Each named turn below is shown by a few rows before and after it. Which turns, in which order, take the first row of each later pair to the second? The first pair is answered.
gis (before -> after):
[-21   7  -6 -16 -21  20  18  12  44   7  -7] -> [-27   0 -12 -18   3  33  16  -6  30  16  -1]
[ 15 -32  -3  38  24 -17 -15  13   3  -6  18] -> [ 12  -4  19  35 -15 -34 -10  13  18  10  15]
[  7  19  17  -7   7   8  -9 -19 -33 -12   3] -> [ 13   8   9   0   5   9 -14   2 -32 -29  -1]
[  5  19   5  -9  -5  12   5  49   4 -44  10] -> [-11  53  32 -20 -19   8  14   8   8   1  15]
mul (before -> after):
[-13 -14 -22  51   0 -38 -26  24  34 -25   5] -> [  2 -12 -19  49  31 -24 -39  18 -10 -36  15]
[-25 -28 -36   1  28  13  18 -26  24  21  -6] -> [-18 -19 -28  -6  50  35   9 -25 -11   7   4]
[ 33  -9   0  -5  12  -5 -22   8 -46 -29 -10] -> [ 27  18  18 -19 -23  14  -9  26 -32 -36  -8]
papab (before -> after):
[ -8   5   8  -3 -25   6  15   7  15  21   0] -> [ 14  -2   5   7 -17   0  -1  32 -13 -13  -3]
[  6  26   2   1 -54 -31  22  15  15  -7  -1] -> [ 30  -8 -24  21 -18 -46   3  23 -12 -29  -5]
[ 19  -6  12   4 -22  -2 -33  33 -22 -45   8] -> [  2 -55 -28  14  18 -14 -23 -22   4   2  -1]
Now pairs of rows:
Between the rows of a pair lie 2 to 3 turns.
[  6 -20 -16   2  24  -9 -10  13 -27 -19  -2] -> [  7 -18 -14  11   0 -43 -11   1   0  -3 -11]
gis papab
[ -6  -2  42 -40  14  36  13   3 -12  10  35] -> [-12 -61  -6 -15  22  -2  15   0  35  25  14]
mul mul gis
[  9  13  -5 -36   0  92 -33  33 -16 -69  -3] -> [-15  65  33 -49 -27  87 -21 -28 -11  -6   3]
gis gis
[ 10 -35 -56  21 -39 -50   7 -10  62 -17  -3] -> [ 41   1 -22  -1  30  21 -21  -9 -67 -58  35]
mul mul
[-35  39  15 -29 -13  20  20  -1  25   4   5] -> [-42   1 -10 -29  13  35  20   2  29  -4   2]
gis mul
[  2  21  26 -12 -12  -8  -4 -23  11  11 -10] -> [ 18  15  26  -8   7  -8 -15 -13 -21  -7  -2]
papab gis
[-15  36  23 -16 -11  23  10 -23   3  27   7] -> [ 13   1  -5   4 -14  13  -1  48   7 -37  -1]
gis gis
[  6 -39 -12 -40   4  -7  -8  -7   8  38  -2] -> [ 22  -7   9 -52  -7  14 -19  18 -29   9  11]
mul papab papab
[ 23 -23 -17  -7  31  16 -14  16 -24 -20  25] -> [  5 -35 -28   1 -17 -12   7  21  46   1   7]
mul mul mul
[ 15 -52 -50  26  31 -16 -20  26  10 -10  -8] -> [  1 -49 -47  20  54  -1 -17  -8  -5  14   1]
gis gis gis
[ -3 -19 -10  13  -3 -26   4   2  29   5 -11] -> [  8  24  26  -5 -18   0  -3  17  -4  -9   3]
mul papab papab
[ 19  -3  -1  25   4 -28  -4 -27   3  31  -4] -> [ 21  17  17  20 -11 -28  -5 -19   0  29  -1]
papab mul
[ 16   5  12 -27 -47 -26   1  38  18  -1  -8] -> [ 16  -4   3 -21  19 -25 -13 -38 -26  44   3]
mul gis mul
[ 37 -22   6  24  18  -9  13  49 -38 -17  11] -> [ 37 -20   7  35  11 -49  10  22 -27  15   2]
gis papab
[ 18 -12 -13  21  36 -26 -21  -9 -33  -1   7] -> [ -2  -8  -8  -6  38  39  -8  11 -30 -17  17]
papab gis mul
[ 14  33  38 -12 -23 -17  -3   6 -36  14   0] -> [  4  37  36 -13 -28 -15   5  -6 -21  27  -3]
papab papab papab
[  5  15  10  15 -53 -12  13  37  27 -19 -12] -> [-13 -33 -29  21  12 -13  11 -29  31  30 -13]
papab mul papab
[  9  36  13  18 -43 -21 -17  39  11 -21 -17] -> [-14   8 -10  25   3 -40 -14 -45  14  51 -19]
mul papab gis
[-40   9  -9 -11   1  36  11 -21   2  12  17] -> [-23   6  -8  -9   1  42   6  16 -15 -25  18]
papab papab mul
[-17 -33 -13  11 -17 -26  25 -28  53  30 -30] -> [ 25 -41 -18  25  -5 -27  -1  40   5 -46 -29]
gis mul gis
[-20  26   4   6  -2 -34 -18 -38   1  37   7] -> [ -1  14  -5   3  37  -2 -34 -10 -46  -8  19]
mul papab gis
[ 13 -20 -12  12   1   0   1  20  19 -17 -12] -> [ 12  10  10  10 -25 -19   2   9  20   2 -11]
mul gis
[-16  23  21 -36  21  31  11 -44 -15  19  24] -> [  8  -8  -1 -15  52  18  -7 -34 -43  -6  21]
papab papab
[ -4 -26 -26  18  17 -45 -10 -33  10  26  -4] -> [ 19 -14 -14  11  44 -12 -26 -11 -47 -14  11]
gis mul
[ 32 -34 -26  25   3 -21 -13  50   9 -49  -7] -> [ -2 -61 -48  21  36  -7   8  -5  36   4 -13]
mul mul papab
[ -2   2  18  -8  -5  18   4  12 -24  -2  -8] -> [ -2 -26  -5  10   6 -11   1  -5 -11  10 -19]
mul mul mul
[  5  47  43  -5 -61  -4  -4  41   4 -22  -6] -> [ 15  29  34  -6  25  29 -24  -4 -74 -19  10]
gis papab
[ -1 -38 -27  11  35   0  -6 -13  -6   5  10] -> [ 21 -27 -20  20  10 -22 -16  20 -10 -20   4]
gis mul
[ 14  27   3  19 -28 -60 -11 -11  -1  26 -10] -> [ 10   4 -14  16  17 -41 -17 -38 -27  35  -6]
papab papab gis
[ 12  11  10  19  20  -4 -18  -4 -13   4  11] -> [ 11  19  12  14   3  -2 -12  19  -4  -9  10]
gis mul
[ 27   8  28  18  24  -4 -20   7 -66 -17  -6] -> [-31  17  29  -9  13  26  14 -43  -7  49  -2]
mul mul gis
[ 18 -26  -9 -30   7  -5 -31  10 -37  -3  24] -> [ 11 -29 -15 -18 -22 -45 -26  -4  -1  22   8]
gis papab gis
[ -2  -7 -47   7 -17 -38  16  61  21 -41 -40] -> [ -7  46  -7   5 -47 -69  17   2  19  19 -39]
mul gis
[  9  12   3 -11  57  -2   3 -10 -70  12 -17] -> [-24  43  25 -35  16  20  27 -22 -30  43 -14]
papab mul
[  8  -4  31 -16   5 -23 -13  -6 -46  20  -7] -> [  5 -29  10 -15  30  -5 -13   2 -45   5 -10]
papab papab gis
[-13  -9   4 -12 -14   7  -4   8   7 -20  12] -> [ -3 -17  -1   1 -12 -15  -9   7   4 -24   6]
papab gis papab
[-33 -31 -61  10  11   8  19  -6  38 -18  -9] -> [ -2 -18 -46  22 -13 -20   5  32  25 -50 -15]
gis papab papab
[-64 -60 -60  12 -18 -19  22 -51  78   4   5] -> [-24 -21 -22 -14  58  68 -11 -35 -65 -62  48]
gis mul mul
[  3 -15 -14  -2  -1  26  10  36  16 -27  -8] -> [-14 -11 -13 -10  -7  29  24  20  37  -9  -8]
papab papab
[ 17 -10   0  -1  42   1  -8  14  -8  -4  16] -> [ -1  11  13 -16   2   9   9  34  31  -2  13]
mul mul
[ -8  -6  21 -25   1  -5  15  17  19 -21  -3] -> [ -7  -5  19 -33  24  12  13   3   1 -22   5]
gis gis papab
[ 23  -5  -9  11  31 -12 -18  -2 -37  -8  -3] -> [ -4   9   2  -9  27  13   1 -35 -19  29   5]
papab mul
[ -4  -3  -4  -9 -17 -14  13 -19  27  20 -11] -> [  8 -33 -22  -3   3 -10   4   9  20  -8 -14]
gis gis
[ 28 -19 -28 -24  14  30  -2  15 -10 -30  29] -> [ -3   7 -10 -35 -37  10  22  -7  43  16  23]
mul mul gis
[-18  13  -3 -36  22   5  41   8   2  25  25] -> [-17   1 -16 -27  32 -12  38  -2   6  32  20]
mul mul
[ -5 -24 -20   4 -28 -24   5  27  63  -5 -21] -> [ 22  28  23  -8 -45 -10  -9  49  14 -32  -7]
mul papab papab
[ -7  12  13  -6   0 -46  13 -35 -14  51  -1] -> [  8  19  23   4 -20 -62   4 -12 -18  33  -4]
papab mul mul
[ 17 -46 -23  16  21  -9  -5  28  11 -23  -6] -> [ -9  -2   9  -3  16  -4   8 -45  12  49   2]
gis gis
[-16  12  14 -14  -5  -7  17 -29 -27  42   9] -> [ 17   8  14  -4  -8 -11  -2  29 -52 -17   9]
papab gis gis
[ 17  24   3 -26 -29  23   8  16 -12   7   7] -> [ 12 -29 -36 -10  11  19   4  13   0   0   1]
mul gis gis
[ 35 -39 -12  -8  34  -7 -33   2 -26   2 -30] -> [ 16  25  43 -39 -34  15 -14  19  -7   7 -24]
papab papab
[ 26  -3 -26  10 -19 -47   7  14  38  21 -10] -> [ 35  10 -13  12  13 -46  -5 -27  -5  40  -3]
mul gis gis
[ -9  14  25 -24 -25  50  19   4  19 -12  -1] -> [-14 -21  -7 -11 -19  27  20  14  49 -14 -12]
gis gis mul
[ 11 -83 -32  38  16 -48 -26  17  22 -24 -43] -> [ 25 -71 -20  31   3 -45 -28  46   6 -52 -36]
papab papab papab
[ 15   9   5 -14  -2 -45  13 -39  39  16 -36] -> [ 20   4   5 -33  57  13   0 -40 -27  -9 -15]
gis mul
[-26 -34 -21  -8  71  43  23 -42  12  46   8] -> [-31 -47 -30  -2  -1  15  40  28  85  16 -13]
gis papab
[ 24 -46  -9  34 -19 -97 -11   2  33  -6 -35] -> [ -3  41  61  -9 -10 -30  -2 -77 -28  51  -4]
gis mul papab
[ 27  23  11  -3  22 -11 -15  17 -59 -19  21] -> [ -7 -19 -23 -15  59  30   6   0 -34  -3  22]
papab papab gis
[ 15  -4  -7  11 -24 -13  -6  44  20 -19  -9] -> [  8 -30 -27  19  16 -28  -9 -11  17  17 -10]
papab papab mul
[-15  51  45  -3 -43 -14  12  -9  12  31   4] -> [  4 -34 -21  30  40 -45  -9 -34  -9  30  -5]
papab papab
[  2 -25 -12  -9  29  -2 -19 -30 -54 -23  -9] -> [-28  13  20 -37 -50  19  13   7   8 -24 -12]
mul mul
[ -4  21  25 -14 -31  13  15   8  -1  -7  10] -> [ -2 -39 -21  12   4 -18   9   6  18  -8  -3]
papab papab gis
[  0  38  17 -14 -50  32  15   0  46  37   8] -> [ 19 -21 -29   3  57  44 -10 -28 -14  30  14]
mul gis mul
[ 12  35  23   1  -9   8  20 -10   0  22  -9] -> [ 15  13   4  16   6 -17  17 -22   3  33 -15]
mul mul
[-15 -20 -14  12  39  11   9   0  16  14 -12] -> [ -5   5  10   8  -6  10   9  40  22 -14 -11]
papab papab mul
[ -3 -18 -34  16  16 -16   5  -7   1  -1   1] -> [ -4  19  -1  -5   0  23   8  14 -17 -24  14]
mul mul
[ -3  15   3   6 -49  -8   9  18  37   7 -11] -> [  3  15   5  10 -45 -26   1   7  32  17 -12]
mul papab
[ 32   4 -16  19 -15 -30  -4  28   4 -20  -8] -> [-10   7 -14  -3  13  11  14 -38  10  37   4]
papab papab gis
[ -1 -20 -10  23 -18 -36   5   4  31   8  -9] -> [  8   1   6  24   0 -41  -8 -29  -5  32  -5]
mul gis gis
[-14  27  32 -26 -30  21  11   0  25   0   1] -> [ -2 -43 -22  -1  41  -3  -3 -24  11   6  -8]
papab papab
[  7  14  17 -23  -6  22  12  -3  -5  10  -5] -> [  6 -15  -7  -7   2 -10  13 -17  16  23 -15]
mul mul
[ -4  32  29  -8 -25 -18   3 -21  35  31  12] -> [ 21 -29 -22   8  20  -1 -11  39  16 -36  10]
gis gis
[ 22  42  25 -19 -41 -55 -12 -18 -30  23 -24] -> [ 30  47  26 -33 -11 -22 -20  -9 -73  -1 -10]
papab gis mul
[ -5  -7  -2  -4 -16   0  -7  19  53 -13 -34] -> [-13   1   6  -4 -18  -2  -3  -5  55  11 -33]
mul papab
[   9   18   26  -15   43   51  -16  -36 -100  -17   41] -> [-64 -29 -20 -29  23  66  34 -66  25  44  21]
mul mul gis
[ -3 -12 -13  13 -30 -39  10   1  50  12 -14] -> [ 23 -21 -23  26 -17 -44  -7  27  23 -20 -14]
papab papab
[ -4 -45 -28  -4  10  26  24   4  27  15  15] -> [ 23 -24  -8  -7  -3  29   8  47  -4 -28  20]
papab papab
[-10  20  13 -32   1  28  -3  17  12  14  12] -> [  6 -17 -16  -3   3 -10 -13  40  23  -6  -2]
papab papab gis
[ -4  17  20  13 -41 -45   1   9  29   9 -13] -> [-41  -9  -3 -11   4  21  22 -23  37  33  -2]
gis gis papab
[-27   5   3 -17  23  -7   2 -68  -9  66 -14] -> [ 17 -14  -9  10 -42 -56 -12  52  27 -20 -36]
gis gis
[ -8 -25 -13 -16  53  11  11 -53  -2  33  -4] -> [ -1  12  18 -27 -44  10  23  43  38 -24  -9]
gis papab papab
[-22  35  48 -11 -51  18   1 -13 -42   6   9] -> [  0 -46 -19  33   4 -44 -19 -36 -40  16 -12]
papab gis papab
[  1 -27 -15  -8   9  38  -7  36 -12 -30  18] -> [-30 -31 -18  -5 -16  15  14   1  42  19   7]
papab papab mul
[ -8   5  -1  -7  24  23  11 -25 -24   9  19] -> [-12  25  12  -8   4  13  12 -27 -13  20  16]
gis gis gis
[ -2  27   2  -8 -24  -3  17   8  -1  23   4] -> [-11 -13 -33  -4   9  10  21   8   7  18   1]
gis gis papab
[ -4  45  20  -7 -43 -18  21  -9 -22   7 -20] -> [ -8  -3 -20  -2  25  -5  19 -47 -33  28 -20]
mul gis
[-23  -3 -10  -5 -21 -23  17 -31  33  31 -11] -> [  5   7  -3   8 -44 -47   7   9  24  -4 -15]
papab mul
[-24  -5 -16  -5 -15  12  19 -17  50  22  35] -> [-11 -25 -30   1 -14   5  12  16  53  -7  28]
gis gis
[-11  13  30 -26 -10  12   4  -9  -8  11  -1] -> [ -3 -26   1  -9  24  -3  -5 -21 -16  13  -6]
papab papab
[ -5  10  35 -23 -59  -9  13  18  -5 -20   3] -> [-23 -53 -17  -9  -9 -24  12 -37  16  20  -6]
papab papab
[-34  -7   0 -12 -20  21  25   9  44   8  -2] -> [-24   6  10 -22  23  52  11 -13 -14   5  16]
papab gis gis
[-35   0 -10 -21 -20  21  29  -1  35  25  -2] -> [-23  13  -1 -11 -36 -17  19   1  36  28  -9]
papab gis mul
[ 26   4  -4  12  17  -4 -19  47 -26 -47   1] -> [ -3 -18 -14   1  60  31  -8 -16 -32  -1  11]
papab mul
[-30   0   5 -26  41  62   3 -42 -15  25  14] -> [  3  38  38 -22 -23  48  -9  42 -22 -38  14]
mul papab gis
[  3 -10 -11  15  -2 -27  -3  -9  16   5 -13] -> [  2  24  14  -8 -21  14  -1   8   0 -14   4]
mul mul mul
[ 25   6   7  11  21 -14 -25 -14 -48 -11   5] -> [ 17 -39 -26  17  30 -14 -16   2 -12 -18  -6]
papab gis
[-13   6   9  13  -4  -2  -1 -10  13  23  12] -> [-17   8  11   5  -1  22   6   0  11  12  14]
gis papab
[ 40   0 -10  -6  27 -16   2  -6 -66 -27  11] -> [ 28 -48 -53   0  29 -26  19  11 -15 -26  -5]
papab gis
[ 17 -15  -8   8  30  -8  -6   0 -43 -32   3] -> [ -3 -44 -29  12  19  -7   7   4   5 -21  -7]
papab gis
[ 10  27   6   4 -20 -21   4  38  19 -26  -1] -> [  9  27   6  17  -5 -51  -5 -13   9  13  -2]
mul mul gis
[ -7  17  27 -34 -18  58  -2 -26 -16 -31  12] -> [-14 -52 -28  -2  -5   3   7 -50  41  -1 -16]
mul mul gis
[ 12  13  11   2  15   1  -5 -21 -33   1  -1] -> [  5   7  11   1 -29 -12   7  18  15 -13 -12]
gis mul mul
[-14 -23 -10 -14  -5  36  -3  -3  28 -15  -8] -> [ -9   4  12 -17 -29  32  -4   4  31 -12  -6]
papab gis
[ 21  24  -9  20 -24   3 -38  29 -14 -52 -25] -> [  2  -5 -33  34 -24 -32 -26  -9  33  -7 -40]
papab gis
[ 40  -1  10  37  10 -66 -29  19 -45  -8  -5] -> [  4 -45 -27  35  45 -50 -14 -20  -6  28 -11]
papab gis
[-18   4   5 -18 -32  32 -19   5   4  -6  10] -> [ -8 -31 -25   7 -19 -11 -28 -11  19   8  -6]
mul mul gis
[-33  10  -7 -26 -29   9  35  38  45 -13 -14] -> [-37  -1 -17 -23 -20  10  40  22  54  -1 -15]
papab papab papab
[ -2  32  24  11 -16   4  17  21 -50 -15   3] -> [-30  15   7  -3  15  32  30 -16 -39  15   6]
gis mul gis
[ -7  14 -51  22  11 -24  12 -24  38  19 -22] -> [ 24  23 -43  30   4 -29  -4  32   8 -35 -19]
gis mul gis
[-37  33  27 -14 -22  35  31  -1  19  14   7] -> [-17 -29 -19  10  -7  10  23  45  42 -24 -11]
gis gis mul
[  0  62  -9 -12 -48  40  -6  79   1 -46  16] -> [ 11  43 -30  31 -70 -57 -14  49  41  -3  -9]
papab gis
[ 58 -66 -15  16   5   0  14  93 -50 -60 -20] -> [  52   -7   22   36  -71 -102   16   17   -9   29  -41]
gis mul papab
[ 20  11  -6  18   4 -21 -16  20 -22 -42 -28] -> [  8  20   0  13 -18 -20  -2  29  -4 -38 -32]
mul mul
[ 27  29  10  -3  12 -10 -23  10 -41 -18  -7] -> [-11  -3 -17  -2  -1 -24   3 -24  33  32 -23]
papab gis papab
[-14   5  13 -28 -18  -4  18  41   1 -51 -10] -> [  9   0  14 -18  17  -8  -1  21 -43 -51  -3]
gis papab
[  8 -35 -39   0  -2   9  12  -5  25  -9  22] -> [ 13 -13 -20 -15   7  38   9   2  -5 -24  36]
mul mul
[  6  11   5  18  18 -15 -17 -27 -24   3   8] -> [ -2  26  17   9 -28   1  -5  19   4 -28   5]
gis mul mul
[  1 -14   7  -6  25  30   3  -2 -25   3  12] -> [-19 -17   2 -13   1  31  19   4  21  16   6]
mul mul gis
[-12  -4 -17  14  -1 -12   2   1  30   7   0] -> [-17  20   2   5  -4   2   4 -11  21  19  11]
mul papab
